Rows are one point carried round by a steady rotation, each followed by how many ticks it has turned.
The counts run from 0 to 563.
.03 -.01 -.12 -.09 .09 .13 .06 .02 -.16 .30 -.03 -.20 .01 -.09 .15 -.01 .23 -.18 .02 .07 -.03 -.12 -.09 .11 -.05 -.13 .37 -.23 .08 .02 -.03 .04 .00 .04 -.14 -> 89
.02 .09 .14 -.07 -.19 -.39 -.06 -.06 -.14 -.04 -.19 .18 .21 -.07 .12 .08 .07 -.20 .30 .12 -.01 -.07 -.05 .09 .00 .00 .11 -.03 -.11 .05 -.07 -.07 .05 .09 -.12 -> 328
.16 .25 .07 -.16 -.18 -.18 -.18 .17 -.06 .02 -.08 -.04 .04 .11 .28 .04 .11 -.08 -.01 .02 .08 .09 -.09 .03 -.04 .11 .19 -.09 -.31 .08 .02 .11 -.09 -.02 -.16 -> 360
-.05 -.11 .15 .04 -.10 -.09 -.07 .18 .01 .23 .13 .09 .01 -.01 .31 -.02 .15 .01 .07 .26 .03 .20 -.10 .19 .04 -.08 .04 -.09 -.19 .01 -.20 .16 -.11 -.02 .00 -> 558
.03 -.28 -.04 -.02 .18 -.06 -.02 .06 -.02 .03 .00 .03 .22 .07 .25 -.12 .03 -.22 .37 .11 .03 -.16 -.01 .04 -.07 -.05 .13 .09 .07 -.15 -.02 .01 -.11 -.05 -.24 -> 531
.09 -.02 -.07 .16 -.03 -.14 .16 .08 -.01 .14 .16 -.03 .09 -.13 .06 .08 .09 -.06 .22 .07 .06 -.15 .12 .06 -.13 -.16 .43 -.05 -.09 .05 -.24 .10 .00 .12 -.10 -> 303
.08 .09 .14 -.22 .14 -.06 -.18 .03 .07 -.08 -.11 .06 .17 .02 .12 .11 .02 -.09 .12 .23 .17 .28 -.03 -.01 .16 -.06 -.02 .29 -.19 .06 .06 .14 .06 -.04 .14 -> 401
.08 .02 .20 -.16 -.07 -.01 -.03 -.02 .15 .05 -.13 -.02 .07 -.09 .10 -.03 .03 -.13 .10 .30 .13 .26 .01 -.03 .17 -.07 .07 .28 -.30 -.03 -.10 .12 -.07 .01 .15 -> 407
.28 .15 .17 -.16 .02 .04 .06 -.04 -.10 .15 .00 .03 .24 .09 .10 -.14 .03 .08 .20 .07 .07 .06 -.10 .29 -.15 -.09 .11 -.08 .05 .23 -.22 -.03 -.07 .09 .02 -> 282
.05 .17 -.13 -.13 .22 .09 .04 .00 -.15 .16 .00 -.13 .12 .02 .22 .05 .10 -.14 .10 -.03 .02 -.20 -.07 .04 -.01 -.06 .40 -.16 .13 .04 .04 .04 .05 .02 -.22 -> 97
-.02 -.03 -.14 -.08 .14 .16 .01 .04 -.21 .30 -.01 -.17 .00 -.09 .10 .02 .25 -.17 .01 .10 -.03 -.06 -.11 .19 -.06 -.17 .29 -.25 .09 .08 -.01 .07 .01 .03 -.09 -> 88
.18 .17 .05 .11 -.05 -.15 .23 -.01 -.07 .08 .11 .06 .10 -.14 .12 .03 .10 .04 .14 .12 .10 -.10 .05 .03 -.12 -.13 .33 -.04 -.10 .12 -.29 .09 -.06 .14 -.05 -> 296
-.01 .01 -.11 -.01 .16 -.10 -.11 .40 .01 -.09 -.03 .17 .12 .12 .22 .09 -.03 -.02 .18 .02 -.13 .13 -.06 .06 .16 .06 .21 -.06 -.06 .08 .01 .01 .27 -.10 .03 -> 174
-.01 -.26 -.16 .17 .09 -.01 -.01 .29 .03 .04 .08 -.01 -.03 -.04 .32 .00 .04 .02 .09 .10 .03 .16 .03 .04 .00 -.02 .36 -.04 -.12 .12 -.06 .25 .07 -.05 -.01 -> 159
.17 .22 .09 -.21 .17 -.06 .09 -.15 .01 -.05 .07 .06 .14 -.01 .01 .01 .03 -.18 .22 .24 .00 -.11 .14 .08 .03 -.17 .08 .25 -.23 -.04 -.19 -.03 .00 .04 .07 -> 257
.08 .17 .05 -.12 .17 -.05 -.01 -.07 -.17 -.07 -.19 .01 .05 -.15 .01 .05 .01 -.18 .16 .29 -.14 .06 -.21 .25 -.05 -.08 .05 .03 .08 .19 .12 -.09 .15 .15 .06 -> 473
.16 .09 .00 .10 .14 -.18 .03 .12 -.13 .03 .05 .10 .08 -.06 .28 -.04 .15 -.19 .08 .21 -.11 -.21 .06 .00 -.01 -.18 .23 .04 -.12 -.16 -.06 -.13 -.01 -.03 -.19 -> 516
.05 .23 -.09 -.26 .11 .12 -.08 .19 -.02 -.16 -.01 -.01 -.10 .10 .06 .00 .11 -.07 .07 .19 -.06 .22 -.21 .24 .11 .13 .04 -.03 -.19 .21 .04 .18 .04 .06 .12 -> 213
.13 .19 -.15 -.35 .42 .06 .01 .14 -.06 -.04 .07 -.03 .15 .13 -.07 .05 .00 -.11 .14 .01 .05 -.05 -.02 .11 .01 -.15 .04 .03 -.03 .14 -.15 -.07 .10 -.12 -.03 -> 244
.18 .03 .13 -.22 .05 .15 .05 .21 .09 .26 -.15 -.12 .12 .00 .04 -.06 -.06 .07 .05 .09 .06 .30 -.21 .09 .06 -.07 .16 -.04 -.05 .19 -.17 .00 .05 -.03 .10 -> 424
.28 .16 .02 .02 .04 .11 .12 .00 -.16 -.02 .00 .08 .19 .00 .12 -.18 .15 .03 .23 .09 .06 -.02 -.05 .17 -.03 -.07 .31 -.05 .15 .20 -.09 .08 -.03 .19 .01 -> 286
.14 .33 -.03 -.25 -.08 .07 .10 .11 .01 -.11 -.04 -.01 -.16 .00 .11 -.13 .13 -.11 .05 .20 -.13 .11 -.14 .12 .17 .14 .15 .02 -.33 .01 -.11 .11 -.06 .06 .07 -> 217
.09 -.18 .07 -.02 -.01 .23 -.01 .08 .10 .09 -.12 -.07 .00 -.11 .04 -.11 .17 -.18 .09 .27 .08 .28 .05 .03 .20 -.09 .23 .16 -.13 .00 -.01 .18 -.01 .06 .16 -> 412
.12 -.16 .01 -.13 .02 .31 .06 .21 .10 .17 -.16 -.14 .03 -.03 .01 -.17 .10 -.09 .09 .14 .04 .26 -.10 .03 .17 -.04 .28 .00 .02 .08 -.05 .09 .01 .01 .15 -> 420
-.04 -.22 -.01 .00 .07 -.04 -.10 -.16 -.13 .12 -.03 -.06 .16 -.09 .28 -.05 .05 -.24 .19 .18 -.04 -.10 .21 .09 -.02 -.16 .26 .11 -.09 -.13 .11 .04 .07 -.07 -.05 -> 121
-.02 -.19 -.02 -.05 .25 .00 -.14 .06 -.06 -.07 .03 .09 .24 .14 .27 -.04 .04 -.08 .38 .12 .07 .02 -.11 .14 -.06 .03 .04 .08 .14 -.03 .11 .11 -.03 .03 -.14 -> 537
-.06 .18 .02 -.18 .16 .09 -.10 -.03 .02 .04 -.03 -.05 .14 .07 -.07 .13 .09 -.16 .30 .25 -.01 .01 -.23 .27 -.02 .03 .17 .04 .13 .02 .13 .15 .00 .22 .06 -> 64
-.02 .18 .02 -.06 .29 -.21 -.16 -.10 -.18 .06 .10 .03 .18 -.04 .28 .24 .07 -.12 .03 .18 .03 -.09 .07 .04 -.05 -.22 .16 .06 -.10 .07 .13 .05 .17 -.05 -.09 -> 110
.03 -.01 -.02 -.01 -.11 -.25 .02 .11 .03 .18 .04 .00 .22 .05 .04 .09 -.10 -.10 .29 -.05 -.03 -.16 .08 .14 -.16 -.05 .35 -.11 -.11 .02 -.20 -.07 .06 .03 -.14 -> 312
.06 .01 .02 -.28 .26 .00 -.22 .12 .05 -.08 -.10 .03 .23 .13 .09 .13 .01 -.14 .19 .05 .23 .22 -.04 -.08 .16 -.04 .04 .22 -.09 .10 .09 .11 .11 -.10 -.02 -> 394
.02 .26 .05 -.11 .23 -.24 -.11 -.11 -.15 .08 .06 .00 .17 -.04 .30 .23 .02 -.10 .02 .15 .02 -.11 .03 .04 -.09 -.17 .16 .08 -.14 .06 .08 .01 .12 -.07 -.11 -> 109
-.02 -.21 .11 -.12 .03 -.15 -.15 -.14 -.09 .21 -.05 -.10 .21 -.02 .34 -.01 -.08 -.18 .18 .13 -.05 -.01 .09 .17 -.11 -.16 .09 .09 -.19 -.06 .01 -.05 .05 -.15 -.05 -> 124
-.07 -.12 -.09 -.07 .25 .01 .07 .11 .06 .09 -.05 -.03 .11 -.09 -.21 .15 .14 -.27 .30 .25 .04 -.06 -.11 .06 .07 -.18 .18 .05 .15 -.06 -.14 .03 .03 .09 .00 -> 49
.25 .28 .04 .02 .11 -.20 .00 .15 -.08 .04 .09 .02 .06 .07 .29 -.02 .05 -.09 .01 .18 -.12 -.18 -.03 .07 -.10 -.07 .26 .02 -.14 -.11 -.01 -.14 -.03 -.01 -.19 -> 509
.06 -.15 .12 -.08 .07 .12 -.12 .09 .09 .08 -.08 -.03 .03 -.07 .08 .03 .15 -.11 .07 .30 .11 .35 .00 .10 .17 -.17 .06 .19 -.17 .09 .02 .18 .05 -.01 .24 -> 410
.02 .06 -.05 -.06 .00 -.16 .05 .29 .02 -.09 -.11 .18 .12 .04 .24 -.01 -.07 -.08 .23 .04 -.17 .02 -.04 -.07 .26 .13 .25 .04 -.13 -.11 -.10 -.04 .20 -.11 -.03 -> 177
.10 .01 -.24 -.29 .37 .19 .04 .23 -.07 .04 .07 -.09 .01 .07 -.08 -.01 .14 -.17 .04 .01 -.01 -.01 -.02 .08 .06 -.21 .11 -.07 -.07 .13 -.19 -.03 .09 -.13 -.02 -> 237
.11 .18 .11 -.17 .12 -.11 -.03 -.08 -.15 -.04 -.18 .00 .08 -.11 .01 .05 -.03 -.16 .14 .30 -.15 .07 -.24 .26 -.06 -.07 .02 .03 .04 .19 .07 -.11 .13 .14 .05 -> 472
.27 .07 .10 -.16 -.07 .11 .14 -.08 -.06 .11 -.02 -.01 .24 .08 .09 -.27 .04 .00 .27 .06 .02 -.02 -.06 .22 -.09 -.03 .24 -.04 .06 .10 -.22 -.01 -.11 .11 -.01 -> 280
.24 .08 .08 -.11 .09 .04 -.03 .41 .21 .14 .04 -.15 .04 .23 .01 .03 -.05 .02 .06 .16 .08 .15 -.16 .14 -.04 -.05 .17 .03 -.09 .09 -.19 .02 -.02 -.04 .01 -> 22
-.03 -.11 .03 -.02 -.22 -.29 .00 -.09 -.15 -.04 -.22 .10 .08 -.22 .12 .00 .17 -.26 .27 .15 .08 -.04 -.07 .02 -.02 -.01 .11 -.02 -.14 .06 -.09 .07 -.04 .12 -.14 -> 335
.04 .14 -.01 -.22 .15 -.03 .00 .03 -.15 .33 -.02 -.19 .11 .00 .19 .08 .05 -.07 -.01 .00 .01 -.05 -.18 .13 -.14 -.14 .21 -.22 .01 .13 -.12 -.03 .02 -.06 -.19 -> 93
.25 .12 .05 -.04 .08 .13 .02 .01 -.15 .05 .04 .08 .22 .08 .09 -.12 .11 .06 .20 .08 .07 .06 -.10 .28 -.11 -.12 .17 -.11 .18 .30 -.10 .07 .01 .15 .05 -> 284
.12 .03 -.28 -.27 .35 .21 .08 .19 -.08 .03 .04 -.09 .00 .05 -.09 -.07 .15 -.22 .09 .00 -.03 -.07 .00 .07 .07 -.14 .19 -.07 -.03 .09 -.16 -.03 .08 -.11 -.06 -> 238
-.02 .31 .16 -.17 .05 -.03 -.09 -.08 -.04 .12 -.02 -.02 .07 .00 .04 .16 .12 -.10 .11 .33 -.04 .08 -.21 .32 -.04 -.03 .07 -.01 -.02 .07 .04 .09 -.02 .20 .09 -> 70
.08 .19 -.14 -.12 .09 .17 .05 .19 -.10 -.11 .01 .01 -.20 -.06 .03 -.04 .29 -.17 -.06 .22 -.11 .12 -.04 .15 .19 -.06 .15 -.08 -.21 .10 -.04 .09 .03 .04 .12 -> 222
.10 -.04 .03 .06 .09 .01 -.08 .00 -.21 -.07 -.08 .15 .14 -.05 .46 -.14 .11 .05 .14 .17 .08 .16 -.11 .07 .04 .05 .16 .02 .05 .19 .09 .21 .07 .02 .00 -> 143
.03 -.16 -.01 .08 .03 -.18 .00 .18 .01 .13 .08 -.04 -.02 -.12 .40 .03 -.05 .10 .06 .14 .08 .18 -.08 .03 -.05 -.05 .16 .01 -.25 .19 -.22 .19 .00 -.13 -.03 -> 156
.05 -.15 -.14 -.24 .20 .06 -.13 .22 .04 -.04 -.16 -.01 .20 .08 .09 .03 .07 -.25 .20 -.05 .20 .08 .03 -.18 .19 -.02 .19 .11 -.02 -.01 .06 .10 .09 -.12 -.12 -> 388
.01 .34 .20 -.21 .01 -.07 -.06 -.12 .00 .13 -.07 -.06 .08 -.01 .02 .16 .06 -.10 .15 .30 -.05 .05 -.23 .27 -.02 .01 .10 .01 -.06 .01 .00 .08 -.08 .20 .07 -> 69
.08 .07 -.11 -.07 -.07 .01 -.24 .21 -.10 -.07 -.07 -.06 .03 .13 .22 .01 .19 -.12 .08 .00 .10 .12 -.07 .12 -.03 .14 .26 -.11 -.12 .15 .20 .23 -.02 .08 -.13 -> 356
.07 .02 -.01 -.20 .18 .08 -.13 .09 .07 -.18 -.13 .04 .21 .06 .10 .02 .08 -.18 .25 .12 .20 .14 .02 -.12 .22 .04 .16 .27 -.05 -.01 .15 .17 .09 -.02 .02 -> 396
.04 -.27 .05 -.08 -.01 .07 -.08 -.08 -.13 .11 -.14 -.06 .26 .03 .36 -.19 .00 -.18 .26 .07 -.07 .00 .09 .13 -.01 .01 .24 .03 .02 -.07 .11 .03 .05 -.05 -.09 -> 129
-.02 .06 -.04 .02 .15 -.11 -.06 -.15 -.14 .02 .04 .00 .13 -.13 .29 .10 .10 -.21 .14 .18 -.01 -.19 .18 -.02 .03 -.15 .32 .12 -.11 -.13 .14 .07 .10 .00 -.12 -> 113
-.02 -.08 -.08 .09 .06 -.18 -.06 .16 -.02 .17 .17 .00 .15 -.01 .01 .21 .01 -.03 .21 .01 .04 -.05 .08 .21 -.22 -.23 .27 -.12 -.07 .18 -.16 .04 .12 .05 -.02 -> 307
.16 .27 -.04 -.03 .16 .11 .25 .21 .05 .01 -.08 .01 .05 -.16 -.01 .05 .04 .01 .06 .15 .05 .07 -.14 -.12 .20 .00 .41 .05 .05 .12 -.07 .07 .14 .10 .04 -> 436
